(in the rows, 128 means zero)
Rotation paths and how fast each direction turns (deg/step):
Each turn is a multiple of 5 degrees from 10 to 175, or 0.
Each row of a path follows its step; steps can be skipped.
Path 1:
step 3: [130 124 126 135 122 127 127 120 135 132 128 121 141 142 131 129 127 123
 125 125 130 130 124 130 121 133 119 130 120 132 125 127 136 133 127 130
 131 124 126 128 126 129 119 127 135 131 128 128 125 127 123 129 123 122
 131 138 130 137 131 121 137 131 133 129 122]
step 4: [140 128 125 133 119 124 131 119 124 124 122 122 137 129 129 123 136 123
 127 125 127 139 134 128 139 121 124 132 130 130 129 130 127 130 124 136
 128 127 125 129 130 135 132 126 129 134 134 129 128 122 125 126 118 127
 119 131 130 132 136 129 134 122 122 123 126]
step 10: [129 130 129 122 117 128 130 119 130 121 120 121 137 132 133 126 129 124
 124 121 126 132 119 130 135 123 116 129 124 122 127 130 130 131 130 138
 134 130 126 136 124 130 129 125 117 123 127 125 135 121 128 132 121 124
 124 128 133 132 131 127 134 133 131 134 127]
step 11: [126 129 130 134 126 125 136 130 134 125 120 120 138 124 120 124 128 118
 130 129 130 128 133 124 130 125 123 134 122 138 132 129 132 124 133 135
 133 122 125 129 130 135 133 136 131 135 127 127 133 124 130 135 122 121
 133 123 131 127 133 134 135 131 135 125 117]
step 21: [124 126 126 127 119 125 122 125 127 120 120 119 138 129 128 124 125 125
 129 126 129 119 109 133 128 131 123 132 129 127 132 124 131 124 127 125
 134 127 127 132 129 130 131 139 129 129 125 122 125 127 122 136 123 121
 129 129 126 130 129 120 136 130 131 126 125]
step 25: [135 125 123 131 125 132 130 131 130 131 127 121 134 131 129 120 126 133
 123 120 128 124 129 125 128 126 116 127 129 130 131 132 138 136 134 127
 128 127 135 129 128 134 127 120 121 122 120 118 139 129 127 129 125 123
 128 130 135 136 128 126 136 125 123 117 131]
step 27: [127 126 126 133 126 119 127 118 120 124 128 120 141 121 129 122 128 128
 121 127 124 126 126 129 130 131 131 133 135 138 134 134 132 120 132 131
 135 128 130 120 127 126 135 133 138 130 129 121 127 130 122 131 125 124
 124 121 126 134 135 127 136 127 129 120 128]
step 35: [131 126 122 125 126 124 134 113 124 124 125 129 136 133 131 124 131 121
 123 114 126 135 134 136 136 120 119 133 131 136 129 129 130 134 129 130
 130 135 129 129 128 136 128 130 125 132 132 126 125 120 128 127 126 126
 124 128 134 136 126 127 134 128 120 126 130]
step 40: [136 125 126 134 126 130 127 125 129 128 115 118 135 121 131 113 127 129
 124 128 127 135 126 133 132 124 115 126 130 125 129 128 130 127 138 131
 130 123 126 127 133 135 132 131 129 135 137 122 130 125 131 127 126 130
 122 136 135 130 130 121 130 123 124 130 126]
step 42: [126 125 135 129 125 122 135 121 134 124 123 122 140 130 124 125 127 122
 132 127 125 124 139 131 136 129 125 141 119 135 133 128 125 130 133 137
 132 127 122 126 131 126 129 131 126 135 128 119 127 121 127 123 126 126
 135 125 127 126 131 131 138 128 132 122 123]
[129 128 127 132 127 129 127 128 126 129 130 127 130 127 127 129 131 130
 128 127 127 128 129 131 127 128 130 130 128 128 127 128 128 128 127 129
 128 128 129 127 128 128 127 129 125 129 127 128 126 127 131 127 129 128
 129 129 130 128 130 127 129 129 127 131 129] -> 10
[126 129 128 127 127 127 129 128 129 126 126 127 128 127 127 130 130 129
 129 128 129 125 127 129 129 130 129 127 129 129 128 126 127 128 130 130
 128 128 130 127 127 125 129 129 126 129 126 125 128 128 130 130 129 127
 127 127 127 129 128 130 127 129 128 126 125] -> 70
[124 129 129 126 127 128 130 125 130 126 127 130 128 127 129 129 129 126
 128 128 125 127 126 129 128 126 128 127 126 127 127 125 127 130 127 129
 127 128 128 128 127 129 127 128 128 128 128 128 126 127 128 125 128 130
 128 129 129 127 125 127 130 128 126 129 128] -> 160
[128 129 127 126 130 128 126 128 130 130 126 126 128 126 124 125 130 127
 128 131 127 126 127 130 127 129 129 129 127 129 128 128 129 125 127 127
 127 131 128 126 128 129 128 130 130 127 128 127 129 129 128 127 128 128
 127 127 129 128 128 127 128 127 128 129 129] -> 115
[127 128 129 128 129 129 128 129 130 128 131 128 129 129 126 127 129 127
 127 127 126 127 131 125 125 129 128 127 126 129 127 129 129 129 131 129
 129 127 128 128 127 129 128 128 127 131 125 128 127 130 128 128 126 129
 128 130 128 128 128 127 127 127 130 126 128] -> 130
[127 128 128 130 128 127 130 128 126 132 128 128 127 125 128 127 127 127
 129 127 127 127 125 126 128 128 128 129 129 128 130 127 130 128 130 126
 128 126 129 128 128 127 129 130 129 130 130 126 126 129 126 128 128 130
 128 130 129 125 129 129 128 129 129 129 128] -> 115
Path 2:
step 1: [129 126 132 135 125 128 137 120 124 123 136 134 127 132 132 125 127 129
 133 132 127 123 137 138 132 126 131 132 125 129 131 128 133 121 127 133
 129 132 133 135 132 130 132 143 136 137 121 137 127 119 123 131 130 129
 134 132 121 132 126 128 134 124 134 134 131]
step 2: [135 125 139 133 137 127 136 124 118 120 138 132 130 124 127 122 127 124
 133 129 128 124 135 131 122 121 140 125 131 128 119 122 128 130 123 128
 129 119 130 138 132 131 128 126 125 132 128 134 132 129 124 127 123 123
 139 131 127 129 122 125 131 124 123 126 135]
step 4: [121 128 123 126 138 118 125 125 131 129 136 125 127 128 115 120 134 125
 125 121 117 128 124 121 126 126 132 129 127 129 126 125 131 129 135 129
 116 135 126 132 121 121 124 132 124 129 128 133 132 141 125 133 126 123
 128 134 128 128 123 130 137 125 136 125 131]
step 7: [133 137 130 128 129 129 137 124 119 127 127 134 127 120 131 133 127 127
 138 129 122 120 141 129 131 130 124 132 137 136 128 128 130 132 128 129
 122 124 137 120 134 122 129 128 125 134 131 139 125 124 124 129 130 122
 140 132 131 126 124 134 132 130 129 133 135]
step 13: [129 132 134 133 131 122 136 123 123 124 137 128 127 129 125 127 134 126
 132 130 121 123 136 126 129 118 120 130 136 138 121 121 123 132 135 130
 126 119 125 123 127 126 124 136 124 141 130 128 127 131 135 135 130 134
 120 123 134 121 130 130 128 129 132 128 133]
step 19: [133 125 132 136 141 122 132 129 116 129 147 133 122 127 123 128 131 124
 130 135 129 133 139 132 129 125 123 134 124 132 130 126 131 127 126 127
 125 132 128 129 123 127 131 132 137 135 132 136 133 132 127 126 126 127
 118 129 129 127 129 130 123 129 126 128 120]
step 24: [123 131 123 127 126 122 128 119 123 130 134 135 123 125 124 126 134 123
 129 130 130 127 134 134 129 127 120 126 130 126 134 124 129 121 134 123
 129 136 127 123 127 119 133 131 127 140 120 133 127 123 119 129 123 124
 126 133 135 128 137 128 127 136 141 139 122]
step 30: [127 131 127 126 134 116 131 125 131 130 134 134 129 132 123 128 136 120
 135 128 120 121 127 119 128 133 123 128 127 136 127 134 131 123 135 122
 119 132 123 120 123 128 124 135 123 132 134 139 131 123 117 121 130 123
 131 122 127 128 128 136 134 128 136 129 129]
step 31: [126 130 137 137 118 119 132 126 125 124 133 129 117 131 126 129 142 127
 128 136 130 120 129 128 126 127 122 126 129 135 131 129 133 123 128 115
 131 127 126 128 138 131 127 133 123 133 124 132 126 120 123 125 134 130
 128 130 126 128 132 125 129 121 136 135 136]
step 35: [127 126 123 126 134 131 128 130 123 132 140 133 135 127 123 127 133 120
 133 127 126 134 123 131 132 127 130 132 126 127 128 129 132 126 132 115
 121 131 127 136 116 121 136 130 124 127 125 139 133 140 120 125 122 123
 132 130 124 130 129 132 135 124 125 128 118]
[128 128 128 129 126 127 129 130 129 129 128 127 127 127 130 129 131 127
 127 126 128 131 128 126 129 127 130 129 129 130 128 129 128 129 128 130
 127 128 125 126 129 128 128 127 128 128 129 129 125 127 127 128 130 128
 128 126 128 125 130 129 131 130 129 129 129] -> 45
[126 128 128 129 125 125 127 127 128 129 127 128 126 128 127 129 128 129
 129 128 129 127 128 129 129 128 128 129 129 131 128 126 130 130 127 128
 129 128 131 128 127 127 129 127 130 127 131 129 130 129 128 130 128 127
 125 127 127 127 128 128 126 129 128 127 129] -> 55
[127 126 129 129 128 129 126 127 129 128 128 126 129 128 129 129 129 128
 126 126 130 126 127 127 132 131 128 128 130 130 128 129 129 126 129 126
 125 129 128 129 131 129 128 128 128 129 127 128 129 128 129 126 129 128
 128 129 126 129 126 128 126 127 129 128 127] -> 70
[129 128 129 128 130 129 127 128 129 128 128 128 127 127 128 128 129 127
 125 129 129 128 129 132 127 130 126 129 129 126 126 127 126 129 126 129
 129 129 127 125 129 128 130 129 127 129 129 127 129 130 127 127 128 129
 127 126 127 129 129 130 127 129 131 126 128] -> 10
[130 127 127 128 128 127 127 130 126 130 129 129 128 127 127 128 127 129
 128 130 130 129 128 129 127 129 128 128 130 128 130 132 128 128 127 125
 126 128 130 127 126 129 128 128 128 128 130 129 128 129 128 125 129 127
 131 129 129 126 130 130 128 129 126 128 129] -> 155
[130 125 130 129 130 127 127 130 127 129 129 129 130 130 130 129 129 127
 130 126 129 128 128 129 128 128 129 129 125 126 128 129 128 128 129 130
 128 126 129 129 128 129 129 130 129 126 131 129 129 125 127 129 126 130
 127 128 126 128 128 128 128 129 128 128 129] -> 40
